[[  7  17 -10 -15  -6]
 [ 22  48 -32 -48  -6]
 [ -4  17  -4  -1  -6]
 [ 10  10  -4  32  55]]
->
[[ 7 17]
 [22 48]]

[[ 18   1]
 [-12  44]
 [ -4  73]]
->
[[ 18   1]
 [-12  44]]

[[-42  72  37   9]
 [ -7 -19  -2  29]
 [-26  45   5   0]
 [ 13 -42 -14 -32]]
->
[[-42  72]
 [ -7 -19]]

[[ -3   1  57   2  -6]
 [  1   5   6  -2  19]
 [  2   3  18  -2  32]
 [  2   3   5  -3  -5]
 [ -3   5  -9   1 -71]]
->
[[-3  1]
 [ 1  5]]

[[-50  45  38  53 -14]
 [-40 -25 -34 -64  34]]
->
[[-50  45]
 [-40 -25]]

[[ 67 -29   0]
 [ 36  43  28]
 [ 66 -29  -1]]
->
[[ 67 -29]
 [ 36  43]]

[[-40 -18 -24]
 [-30 -29  68]
 [-77  -1  15]
 [  2  -9  -4]]
->
[[-40 -18]
 [-30 -29]]
---
[[  3  -2 -21  16  12]
 [  0   4 -54  21 -13]
 [  0   4 -28  16  -5]
 [ -2  -5  73 -36  38]
 [ -6  -9 -58   3 -16]]
->
[[ 3 -2]
 [ 0  4]]

[[-19   5]
 [ 75  10]
 [ 11  14]
 [-45  36]
 [-22 -27]]
->
[[-19   5]
 [ 75  10]]

[[  2 -12  -2 -67]
 [ -6  -2   0   8]
 [  6  -2   0   3]
 [ 19 -33  -3   4]]
->
[[  2 -12]
 [ -6  -2]]

[[-25  -3  68 -66]
 [ -6   5  27 -31]]
->
[[-25  -3]
 [ -6   5]]

[[ 40 -25  23]
 [-40  15 -17]
 [ 58 -25  27]]
->
[[ 40 -25]
 [-40  15]]

[[ -5 -47  39]
 [  5  72 -44]
 [-46  46  25]
 [  6  43 -36]
 [ 14  -1 -27]]
->
[[ -5 -47]
 [  5  72]]
---
[[-16   5  -3 -32 -28]
 [-31 -26   0  -5 -63]
 [-14   4  -2 -27 -29]
 [-13 -13   0   4 -48]
 [ 15  22  -2  -4 -10]
 [  6  20  -3 -18 -12]]
->
[[ 15  22  -2  -4 -10]
 [  6  20  -3 -18 -12]
 [-13 -13   0   4 -48]
 [-14   4  -2 -27 -29]
 [-16   5  -3 -32 -28]
 [-31 -26   0  -5 -63]]

[[-21  21  -6   3 -22 -36   8   2 -12  -2 -11  -6]
 [  1  -5  -1  15   1   6   5 -10   6  29 -41  27]
 [  6   3  10  -2   1 -35  -7  -9   8   2   2 -46]
 [  7   3   6   0   4 -23  -4  -9  -1   4  -4 -29]
 [ -1  19   5   1  -3 -26  -1  -5  -9   0  -6  -1]
 [ 19 -21  -5  -9   7   1 -16  -1  12  10   8 -63]]
->
[[ 19 -21  -5  -9   7   1 -16  -1  12  10   8 -63]
 [  7   3   6   0   4 -23  -4  -9  -1   4  -4 -29]
 [  6   3  10  -2   1 -35  -7  -9   8   2   2 -46]
 [  1  -5  -1  15   1   6   5 -10   6  29 -41  27]
 [ -1  19   5   1  -3 -26  -1  -5  -9   0  -6  -1]
 [-21  21  -6   3 -22 -36   8   2 -12  -2 -11  -6]]

[[-40  -9  63 -16 -16 -61  10  -7  73  30  43  -8  19 -20 -57  -2]
 [  1  50  38  -5   6  68 -28  13 -25  26 -25   0  52  15 -59  24]
 [-11  46  15  -8  11 -26 -48  -7  52  28  33   5 -13   2  59  26]]
->
[[  1  50  38  -5   6  68 -28  13 -25  26 -25   0  52  15 -59  24]
 [-11  46  15  -8  11 -26 -48  -7  52  28  33   5 -13   2  59  26]
 [-40  -9  63 -16 -16 -61  10  -7  73  30  43  -8  19 -20 -57  -2]]

[[-33 -22 -15  38  16 -47 -30]
 [ 77  -3 -57 -19 -46  68 -27]
 [ 14   1  -4 -34  10  46  -8]]
->
[[ 77  -3 -57 -19 -46  68 -27]
 [ 14   1  -4 -34  10  46  -8]
 [-33 -22 -15  38  16 -47 -30]]

[[ 31  62  23 -18  59  35  10  38]
 [ 14 -20 -10 -21 -30  16  -6  34]
 [ -6 -31   0  48 -36  -1  23   4]
 [ -4 -19  -1 -21 -11  10  -9   1]
 [ 11  -1  48 -62  11  55 -15  47]
 [ -3 -30  16  25 -29  -1  12  -3]
 [-15   3   9  16  -1  13  -6   4]
 [ -7  -9 -54  31 -22 -50   7 -33]
 [-51  36  -6  25  14  37 -52   3]
 [-10 -21 -36  32 -23 -38  12 -34]]
->
[[ 31  62  23 -18  59  35  10  38]
 [ 14 -20 -10 -21 -30  16  -6  34]
 [ 11  -1  48 -62  11  55 -15  47]
 [ -3 -30  16  25 -29  -1  12  -3]
 [ -4 -19  -1 -21 -11  10  -9   1]
 [ -6 -31   0  48 -36  -1  23   4]
 [ -7  -9 -54  31 -22 -50   7 -33]
 [-10 -21 -36  32 -23 -38  12 -34]
 [-15   3   9  16  -1  13  -6   4]
 [-51  36  -6  25  14  37 -52   3]]

[[-54   3 -19 -54  22   2  34  16  40  12]
 [-30  33  42  24  32 -58  42 -19 -17  17]
 [ 28  34 -42  23 -25  23 -46  26 -53   8]
 [ 11 -34 -29  -6 -36  38 -74  21  -9 -22]
 [-34   1 -50 -54 -25  33  -2  25  23   8]
 [ 30  -3   5  32 -34   9 -77   6 -41 -21]
 [ -9   2  64  32  29 -51  -5 -25 -12 -16]
 [-47 -34  59  -1  29 -48  20 -25  29 -14]
 [-38 -40  -1 -54 -30  18  -8 -18  65 -20]]
->
[[ 30  -3   5  32 -34   9 -77   6 -41 -21]
 [ 28  34 -42  23 -25  23 -46  26 -53   8]
 [ 11 -34 -29  -6 -36  38 -74  21  -9 -22]
 [ -9   2  64  32  29 -51  -5 -25 -12 -16]
 [-30  33  42  24  32 -58  42 -19 -17  17]
 [-34   1 -50 -54 -25  33  -2  25  23   8]
 [-38 -40  -1 -54 -30  18  -8 -18  65 -20]
 [-47 -34  59  -1  29 -48  20 -25  29 -14]
 [-54   3 -19 -54  22   2  34  16  40  12]]

[[-22  17  57 -31 -31  43]
 [ 13  -8 -35  16  18 -26]
 [-17  12  37 -18 -23  30]
 [-19  15  50 -23 -27  38]
 [ 24 -18 -65  33  37 -49]]
->
[[ 24 -18 -65  33  37 -49]
 [ 13  -8 -35  16  18 -26]
 [-17  12  37 -18 -23  30]
 [-19  15  50 -23 -27  38]
 [-22  17  57 -31 -31  43]]
---
[[-32   3  61  -8  -4   7 -22  -6  15  19  45   4  42   3 -10]
 [-44  26 -39   6 -16 -20 -40 -22  21  43  35  -2  34  14 -30]
 [ 19 -13 -13  11  44   8  -9  12  -9  26   7  -1 -50 -59   2]
 [-24  -6 -75 -14  47 -22  -6   2 -29  27  -7  29 -29  -5   4]
 [-18  56  36 -25  10  72  -5  -2   6  14  25 -49  49 -22  21]
 [-37   6 -32   6 -52   2  15 -37 -22 -19  -4 -22  16  -3 -23]]
->
[[-23  -3  16 -22  -4 -19 -22 -37  15   2 -52   6 -32   6 -37]
 [ 21 -22  49 -49  25  14   6  -2  -5  72  10 -25  36  56 -18]
 [  4  -5 -29  29  -7  27 -29   2  -6 -22  47 -14 -75  -6 -24]
 [  2 -59 -50  -1   7  26  -9  12  -9   8  44  11 -13 -13  19]
 [-30  14  34  -2  35  43  21 -22 -40 -20 -16   6 -39  26 -44]
 [-10   3  42   4  45  19  15  -6 -22   7  -4  -8  61   3 -32]]

[[ -9  13  22 -26  -7 -29 -32]
 [ -1  16  -7 -24  30 -34 -32]
 [  5   0 -24  19 -13  36  62]
 [ 11  18  21 -17  -8 -37 -25]
 [-21  -5  -3 -24  34   2  -1]]
->
[[ -1   2  34 -24  -3  -5 -21]
 [-25 -37  -8 -17  21  18  11]
 [ 62  36 -13  19 -24   0   5]
 [-32 -34  30 -24  -7  16  -1]
 [-32 -29  -7 -26  22  13  -9]]

[[ 47  41]
 [-56  -4]]
->
[[ -4 -56]
 [ 41  47]]

[[-26  74]
 [ 18 -55]
 [ 35 -55]
 [ 30 -24]
 [-70 -32]
 [-36  38]
 [  8 -12]]
->
[[-12   8]
 [ 38 -36]
 [-32 -70]
 [-24  30]
 [-55  35]
 [-55  18]
 [ 74 -26]]

[[14  0 -5 -5 -4 -4 -4]
 [19  0  8 -4 17 -4 -5]
 [33 10 -2  0 -4 -4 56]
 [14  1  3 -2  4 -5 51]
 [14 -2 -3 -5 -4 -4 -3]
 [-5  6  0 49 -4 -5 -1]
 [-2 -5 -3 -1 -4 -4 -5]
 [-4  2 -4 41 -5 -5 28]
 [15  7 -1 -3 -3 -4  7]]
->
[[ 7 -4 -3 -3 -1  7 15]
 [28 -5 -5 41 -4  2 -4]
 [-5 -4 -4 -1 -3 -5 -2]
 [-1 -5 -4 49  0  6 -5]
 [-3 -4 -4 -5 -3 -2 14]
 [51 -5  4 -2  3  1 14]
 [56 -4 -4  0 -2 10 33]
 [-5 -4 17 -4  8  0 19]
 [-4 -4 -4 -5 -5  0 14]]

[[ 27  12  29  -9  -8  22 -38  17]
 [ 38  -2  40  -7  13 -48 -24  21]
 [-45   5  11 -36 -66 -35   5   9]
 [  8 -41  35 -23 -38 -29 -31  19]
 [ 29  13  10 -25 -57 -41  10  -7]
 [  0 -26  35 -40  -7 -47 -27  45]
 [ 37  -1  -2 -28 -41 -60 -25  41]
 [ 21  15  24 -38 -23 -59  14  44]
 [ 13  -3  16 -16 -13 -66   1  31]
 [  8   9  34 -23  16 -10 -51  42]]
->
[[ 42 -51 -10  16 -23  34   9   8]
 [ 31   1 -66 -13 -16  16  -3  13]
 [ 44  14 -59 -23 -38  24  15  21]
 [ 41 -25 -60 -41 -28  -2  -1  37]
 [ 45 -27 -47  -7 -40  35 -26   0]
 [ -7  10 -41 -57 -25  10  13  29]
 [ 19 -31 -29 -38 -23  35 -41   8]
 [  9   5 -35 -66 -36  11   5 -45]
 [ 21 -24 -48  13  -7  40  -2  38]
 [ 17 -38  22  -8  -9  29  12  27]]
